One turn moves every row onto another: examples first, then more rows asked
k220: [ -2  15  13  15 -19   6 -16 -10 -33  18  -2  27   1   3 -31  -7   9  -6
  23 -18   0 -15 -11  -5 -10]
k928: [ 12   6  10  22 -25   7 -19 -10 -30   9  -4  29   5   3 -33  -7  10   1
  23 -26  -3  -9 -12 -15  -5]
k345: [ -6 -23  -6   5 -13  -9 -12 -13  -3  21   6   0 -13 -26   5 -27   4   9
  -2  -2   0  -7 -15   5  30]
k868: [  2 -15  14  -2  -3  24 -21  -7  11  12  -1 -13   3 -18   3 -20  12   2
  23   4   5  -8 -17   2  48]
k528: [ -5 -28 -17  -2 -15  12  -9  13   4  32   8  -9  -9   2 -11  -1  -4   0
 -13  13   8   4 -18   4  23]
k672: [ 25  12   8  20 -16  14 -25  -2 -23   4  -3  29   6   4 -25  -6  15   1
  26 -26 -11  -7 -12 -23   4]
k681: [  5  29  14  11  -7  14 -19  -3 -26  20   3  25   4   9 -22  -5  16 -13
  25 -14  -2 -16  -5   0  -4]
k520: [ 17 -12 -11 -13 -35  11 -19  -7   1 -12  14 -11  12  -6  29 -12   6   1
   2  11   0  15 -20   3  15]
k724: [  5 -25   7 -10 -43  23 -18 -12  -5 -10  -2 -29  12  -1  10  -8  -5  -1
  10   8   3   5 -26   1  20]
k574: [ 13   0  11   0 -29  19  -4   6   6  16  12  14  23  21 -19  -2 -21 -24
   1  -3  14 -15 -26  14  -9]
k734: [  5 -32   6   5  -4   6 -21  -8   6  20  -1  -5  -8 -21  -2 -21   4   9
   9  -5   1  -5 -13   0  45]
k925: [ 17 -12 -21 -12 -18   2 -16   9   8  16  22  -3   0  -1  18  -6   5  -2
 -12  15  -2  13 -10   8  17]
k711: [-12   2   7  -9 -11  20 -12 -12   4   9   5 -13   6 -23  12 -26  17  -3
  21  14   6 -11 -20   9  32]
k70: [ 47  -3   4   2 -21  15 -15  16   2  -6  13  18  17  16   2  -9 -20 -12
  -2 -14 -12 -11 -23   3   6]
k470: [  7 -12 -23  -9 -15   3 -13   4   2  15  22   5   0  -2  13  -9  10  -3
 -14  18  13  14 -13  15  18]
k974: [ -3 -34   9  -7 -31  23 -14   1  -1  18  -2 -32  -1   7 -11   0 -13  -5
   3   8   4  -3 -20   7  23]
k318: [  7 -22   6  -9 -30  32 -22 -11 -12 -15  -3 -28   5  -1  13  -9  -2  -3
   5   5   0  -1 -27  -1  29]
k449: [ 33 -13   3   2 -39  14 -11   8  -3  -9   7  18  18   5  -6 -10 -27  -5
   1 -15 -11 -12 -35 -11  -5]
k668: [ 24  12  11  19 -10  12 -27  -2 -24   4  -5  30   3   3 -19  -6  13   2
  28 -25 -12  -7 -11 -20   6]
k119: [ 12 -11   7   1 -44  15  -4   2  -1   4   8  14  21   9 -19  -6 -28 -13
   2  -8   4 -14 -37  -3 -15]
k998: [  4 -26 -10  -8 -17  10 -13  13   6  35  13 -16  -7   7  -5   1  -7  -6
 -11  13   1   2 -10  11  22]
k133: [  3  17  12  16 -21   8 -15 -10 -32  17   0  25   3   8 -33  -8  12  -9
  19 -19   1 -16  -7  -2  -9]
k776: [ -5 -34   1  -3 -24  28 -14   3  -4  13  -6 -28  -6   3 -11  -2 -12  -1
  -1   6   0  -5 -28  -5  30]
k548: [ 35   5   9   0 -16  19 -11  15   8   8  14  15  20  26  -6  -4 -17 -24
  -1  -6   4 -13 -17  18   3]
k583: [ 10   5  11  20 -21   4 -21 -10 -32   9  -7  30   0   0 -28  -8   8   3
  26 -26  -6  -8 -14 -17  -4]
k866: [-15  -3  -5  -5 -17  -1  -6 -15  -5  15  10  -4  -4 -27  14 -30  12   2
   6  11   2 -11 -19  10  22]
k533: [ 21  26  12  13  -1  18 -27   3 -20  10   1  27   5   8 -15  -5  19  -9
  29 -18 -11 -12  -5 -10   6]
k806: [ 11  29  11  12  -9  16 -18  -1 -28  18   5  23   5  11 -25  -7  17 -14
  21 -16  -5 -18  -3  -2  -2]
k29: [ 24  26   9  14  -6  19 -25   4 -22  10   2  25   6   8 -20  -6  19  -7
  25 -19 -12 -13  -6 -14   5]
k932: [ 15 -10  -8 -14 -25  18 -20 -10  -8 -15  14  -8   9  -4  28 -14  12  -5
  -3  13   8  11 -19  12  21]

k583 turns into k681
k133 turns into k29
k974 turns into k925
Now find these:
k345 turns into k711
k470 turns into k318
k119 turns into k548

